A single turn carries every row of the set below to another of its rows. Some are shown first; where does it send the rows asked next?
k_933: -30 3 -21 -31 -10 -12 5 12 -11 -4 -45 -6 52 -6 27 35 1 -23 10 25 -25 -13 -22 23 -18 21 4 7
k_327: 27 -24 -12 -61 -11 -44 0 -9 1 22 -10 -17 31 -21 13 9 -19 -12 0 -29 -15 -23 -13 19 33 -2 7 12
k_260: -7 -3 -1 9 -22 -20 6 -19 -15 14 -8 20 23 18 -18 51 -34 -18 12 -7 -18 -32 -22 3 -2 40 11 -12
k_387: -34 13 -35 -11 9 -13 -12 -29 28 -11 -2 -12 18 -6 -20 30 -27 -16 5 26 -28 -1 -8 -15 11 -36 3 1
k_918: -29 -4 -23 -21 -14 -14 -4 14 -5 -12 -29 -10 44 -4 29 33 11 -17 10 29 -22 -23 -11 30 -18 24 17 -1
k_713: -15 -9 -41 -29 -18 -46 -24 22 1 9 -9 -44 16 -11 6 0 1 17 4 -5 3 28 -21 -17 13 18 3 13
k_871: 14 1 -23 -13 8 -47 9 3 0 23 -44 -5 17 -5 -11 41 -8 42 32 23 -23 -41 4 -30 13 -1 23 10
k_20: 24 -13 -16 -64 -8 -40 0 -15 1 16 -17 -23 24 -14 16 11 -24 -16 -2 -27 -14 -23 -14 19 37 -7 16 15
k_848: 17 -17 -15 -20 21 -23 -1 0 13 5 -1 10 13 -5 13 19 -1 52 31 28 -13 -49 -27 -23 -8 8 -11 24
k_315: 15 -21 -13 -20 20 -28 -5 3 8 3 -1 9 10 -3 17 18 -2 46 35 32 -12 -48 -29 -26 -4 11 -7 26
k_992: 1 -19 16 -25 14 -21 -10 -31 3 14 -18 8 31 -13 18 41 -2 -9 0 -2 -46 -47 7 -13 -29 15 -26 24
k_352: 17 4 -23 -8 8 -49 14 6 -4 16 -38 -3 16 -5 -8 40 -2 33 34 21 -22 -40 4 -38 13 5 27 14
k_287: -17 22 4 -13 9 -54 16 -6 11 13 -30 -19 15 -50 -9 7 -21 32 5 -4 -30 4 6 -38 4 14 -27 36
k_199: 15 8 -19 -42 -3 -14 34 4 -12 -14 -22 -14 29 -44 -3 -10 -24 -7 7 -6 -3 -26 -20 30 25 14 -2 19
k_148: -12 0 4 3 -17 -27 7 -18 -11 19 -6 31 14 0 -15 58 -33 -21 0 -1 -26 -35 -13 1 -3 36 5 -18
k_367: -44 8 -29 -10 4 -13 -7 -26 26 -13 4 -13 21 -9 -13 26 -25 -27 4 26 -23 3 -7 -13 7 -34 -5 -6
k_610: -9 11 -2 -15 12 -52 15 -5 14 17 -24 -30 9 -50 -10 8 -25 19 0 -15 -23 5 -2 -44 1 9 -17 39
k_372: 0 -5 -6 5 -18 -18 13 -20 -12 3 -2 24 22 8 -4 53 -29 -19 16 2 -27 -50 -22 -2 2 35 9 -20
k_608: -12 -23 9 -26 10 -32 -11 -13 0 5 -21 -3 35 -18 24 50 0 1 -9 -2 -40 -46 2 -6 -30 15 -30 21
k_670: -37 -13 -18 -29 -17 -23 3 15 -19 -11 -38 0 51 -11 14 34 5 -29 6 21 -10 -15 -28 18 -16 21 16 0
k_499: -17 27 -5 -6 13 -54 13 -3 11 16 -31 -13 10 -51 -6 14 -18 24 -3 -14 -19 -3 2 -44 9 25 -20 29
k_178: -15 -12 -24 -35 -11 -50 -18 27 -5 7 -5 -34 24 0 7 5 -7 8 3 -24 3 24 -38 -18 15 33 2 6
k_957: -16 13 -28 -1 11 -9 -3 -18 11 -29 18 1 -2 10 -18 28 -40 12 -3 -6 -5 7 6 3 -11 3 3 1
k_808: 13 -23 -9 -21 20 -25 -6 -1 13 2 -6 8 13 -5 7 22 0 46 22 35 -15 -45 -33 -34 -10 8 -7 22
k_442: -7 -14 21 -25 17 -19 7 -24 6 1 -18 1 32 -18 19 46 -12 -8 -6 -3 -47 -50 11 -6 -30 16 -10 30
k_835: -23 0 -7 -15 -24 -23 7 -14 15 12 7 7 7 -25 -21 6 -9 -5 7 12 2 4 -58 -51 29 6 -17 -4
k_486: -20 -9 -35 -44 -14 -50 -20 18 1 8 -1 -40 26 -7 10 13 2 19 -6 -21 7 15 -23 -20 12 27 -3 17
k_444: -22 -10 -34 -33 -8 -49 -18 21 -11 10 -12 -40 20 1 7 8 6 23 6 -16 11 18 -24 -8 14 26 3 11
k_794: 25 -16 -15 -60 -13 -38 5 -14 2 22 -8 -19 28 -21 21 14 -24 -16 -8 -25 -14 -22 -15 18 33 -4 16 15
k_907: -18 10 -24 2 9 -11 -8 -16 9 -28 19 -10 -2 11 -14 34 -47 8 -10 -7 -7 8 7 2 -6 12 -2 -1
k_286: -19 10 -25 7 4 -8 -10 -24 6 -29 16 -7 -5 8 -11 28 -43 15 -3 -10 -5 10 8 0 -10 2 7 0
k_587: -36 10 -32 -1 0 -11 -13 -30 28 -14 1 -15 19 -10 -20 35 -22 -20 6 23 -28 -1 -9 -15 8 -34 4 4
k_407: -9 1 -7 -21 -17 -20 6 -18 1 18 20 8 5 -31 -20 10 -12 -6 16 2 0 3 -55 -48 21 6 -22 -8
k_431: -3 -18 20 -31 11 -26 -5 -27 10 4 -16 4 32 -9 16 49 -5 4 -8 -5 -49 -40 12 -11 -22 11 -20 33
k_982: -16 -1 -2 -14 -11 -19 4 -12 13 25 13 2 1 -27 -26 3 -14 -7 9 10 -20 1 -47 -51 25 13 -27 -7
k_621: 20 5 -15 -42 -2 -13 34 7 -11 -9 -31 -12 31 -50 2 -6 -28 -6 4 1 -12 -21 -22 25 26 21 -1 17
k_698: -12 21 -1 -12 13 -48 12 12 7 12 -39 -33 16 -44 0 13 -13 29 0 -13 -31 3 -2 -43 -2 20 -27 24
k_479: 10 2 -22 0 14 -55 14 5 -1 25 -40 -3 19 -1 -13 41 -7 40 37 23 -19 -37 -1 -34 3 7 26 5
k_297: -4 -6 -18 -9 -19 -31 9 -12 9 17 7 1 -3 -23 -18 7 -23 -1 19 4 -6 3 -53 -58 30 5 -17 -11
k_105: 1 9 -3 3 -15 -19 11 -20 -16 12 -5 24 19 5 -20 64 -33 -26 12 -3 -25 -33 -27 -2 9 34 12 -13
k_972: 11 4 -16 -42 -7 -13 37 2 -13 -8 -18 -16 30 -46 1 -12 -26 -11 5 2 -8 -22 -20 27 21 16 -2 20
k_806: -30 -2 -22 -25 -4 -19 -2 12 -9 -8 -43 -8 44 -1 27 36 13 -17 9 31 -17 -17 -27 28 -5 17 9 4

k_148 -> k_698
k_387 -> k_848
Now find these:
k_431 -> k_444
k_297 -> k_442
k_992 -> k_486
k_327 -> k_907

A single turn carries every row of the set below to another of its rows. Some are shown first; where does it send the rows asked next?
k_547: -13 -12 2 -20 -5 -17 -17 12 -9 29 -13 -54 -23 2 -1 7 -6 6 -10 -33 20 13 -17 1 -2 -13 -1 -9 37 1 -21 19 -30
k_384: -11 -2 1 -2 -52 -25 -4 -35 -8 12 29 1 -11 11 -3 -25 22 -7 25 12 -33 33 2 20 -15 -23 3 -6 -13 -13 8 -4 -9
k_774: 10 1 8 -5 2 27 11 -11 6 22 -14 -25 -2 4 30 3 10 -11 -30 -25 -21 15 22 -12 9 14 -10 1 -28 -38 -12 -5 15
k_50: -1 -18 9 -25 -36 -23 -11 -6 5 29 -3 14 24 18 -19 17 7 -27 1 24 -8 37 19 2 6 4 -15 29 -7 1 -26 -5 -21
k_65: -13 10 -8 -18 -8 -14 -10 3 -15 35 26 -21 5 11 -19 -5 -20 -3 34 -9 -27 8 -44 26 8 4 -36 23 1 14 7 -1 -50
k_385: -11 19 -3 -27 -18 8 -28 -39 -26 -19 23 -15 -12 16 11 -10 -15 10 5 -31 -11 13 -26 29 11 -2 0 -23 14 6 4 -30 -37
k_950: -1 -9 12 -12 7 -3 -2 -7 0 20 21 -52 -24 33 3 -30 -31 10 -20 -9 -12 -11 4 47 -10 -15 0 -3 25 -5 25 16 -1
k_291: -34 -25 45 -21 -9 2 -6 19 -17 -13 13 -19 -30 12 -2 -26 -22 18 5 -11 -8 10 -24 -11 -16 -23 -13 -6 -5 -25 0 15 -18
k_307: -1 11 4 -49 17 -17 26 -1 -3 -1 7 -17 9 10 28 31 -25 10 22 -1 12 13 -12 16 2 32 -10 -9 -6 -9 21 14 -40
k_75: -2 -26 -19 -29 -7 21 18 -24 -12 35 2 -19 -18 9 7 -5 11 12 -41 -20 1 18 -5 -2 24 -35 -24 -14 -1 -12 3 38 -14
k_576: 11 23 -13 6 24 -28 3 -14 13 28 10 -30 7 2 24 -27 22 -18 2 -5 20 -7 26 -14 -4 7 9 26 -6 -12 -1 -4 -19
k_826: 8 -24 30 -10 4 -18 21 0 2 34 23 -8 -16 -2 -21 -13 2 1 24 0 9 62 4 10 10 7 8 -1 -1 -5 15 2 -29
k_937: -25 -22 6 -19 4 9 14 22 -22 -1 11 28 -12 38 16 25 -23 5 -9 -22 -4 27 14 0 36 7 -7 11 22 -12 -15 -16 -11
k_278: -22 22 11 6 -1 -37 -17 -8 -25 17 17 10 8 22 -4 -3 15 12 11 -2 10 -5 -13 31 -1 10 -4 41 23 -4 26 -31 -42
k_137: 1 -11 -30 -4 -5 -36 -20 -35 13 29 14 -35 7 16 -35 -33 -11 -6 -18 0 8 -5 -19 -13 13 -6 -22 7 16 -7 -8 11 -12
k_61: -15 -23 29 -14 6 -25 -11 -2 17 19 -19 -35 -42 11 -3 -3 -7 -6 3 -7 3 1 -13 -7 2 -1 1 -27 30 11 -34 7 -20
k_329: -5 -12 -5 -23 29 14 19 -15 -3 15 -16 -7 15 23 -7 1 -47 28 -22 9 -14 28 4 6 11 12 -23 32 0 12 6 -8 14
k_831: 24 2 -9 -12 1 5 -4 6 2 -9 12 9 -17 -15 35 -25 39 29 1 -2 -43 6 6 -4 -9 2 -2 13 -24 -13 -5 -16 -18
k_55: -43 27 8 -19 -12 -19 2 -1 7 20 18 8 0 -7 -1 15 -38 -18 13 3 -11 5 -14 -5 -5 10 2 34 -12 -1 36 -25 -25
k_662: -21 -16 -16 -46 -29 7 27 -30 8 25 0 31 14 32 -5 12 -8 18 -20 -18 -15 19 -1 -5 -5 6 -25 4 30 -33 -5 7 -8
k_450: 12 -21 13 9 -3 -18 -3 -38 -22 8 -29 -13 -3 4 2 -17 12 11 -10 1 -4 -26 18 -20 20 -14 4 -24 8 -14 -18 21 7
k_243: -17 6 -42 -16 -13 -8 25 -41 8 42 27 -15 10 0 11 -18 -11 11 -16 -27 -6 25 9 -31 4 -4 -19 12 -22 5 21 -18 -20
k_224: -20 13 -3 -27 -19 7 -48 -4 -15 -22 8 0 9 -8 9 10 -3 -7 -16 33 10 -1 -8 3 -11 27 -24 24 18 -13 2 8 -20
k_650: 10 11 4 -5 32 -7 -11 -32 -14 -14 -9 8 -14 -20 26 -17 30 34 1 9 -24 0 -6 -12 -9 -11 -7 14 -21 -3 8 -7 -14
k_221: -14 15 -19 -12 -18 -14 -15 1 -33 10 -24 -9 10 10 35 -17 -7 17 -23 -1 -19 -7 16 14 -20 -18 13 32 -16 29 -10 10 1
k_891: -5 -15 9 -12 -1 -8 -16 0 -23 -2 3 32 5 44 39 -2 16 -4 1 0 -37 -11 -25 20 -12 4 -13 6 -26 -6 -15 18 -9
k_4: -7 -13 -19 -37 -17 12 19 -36 10 24 16 9 13 22 14 18 -31 -10 -23 -16 -39 -5 11 2 6 21 -23 5 20 -39 8 -8 -3

k_75 -> k_450
k_291 -> k_891
k_662 -> k_61
Now find these:
k_243 -> k_137
k_65 -> k_278
k_547 -> k_650
k_329 -> k_950
k_384 -> k_50
k_385 -> k_224

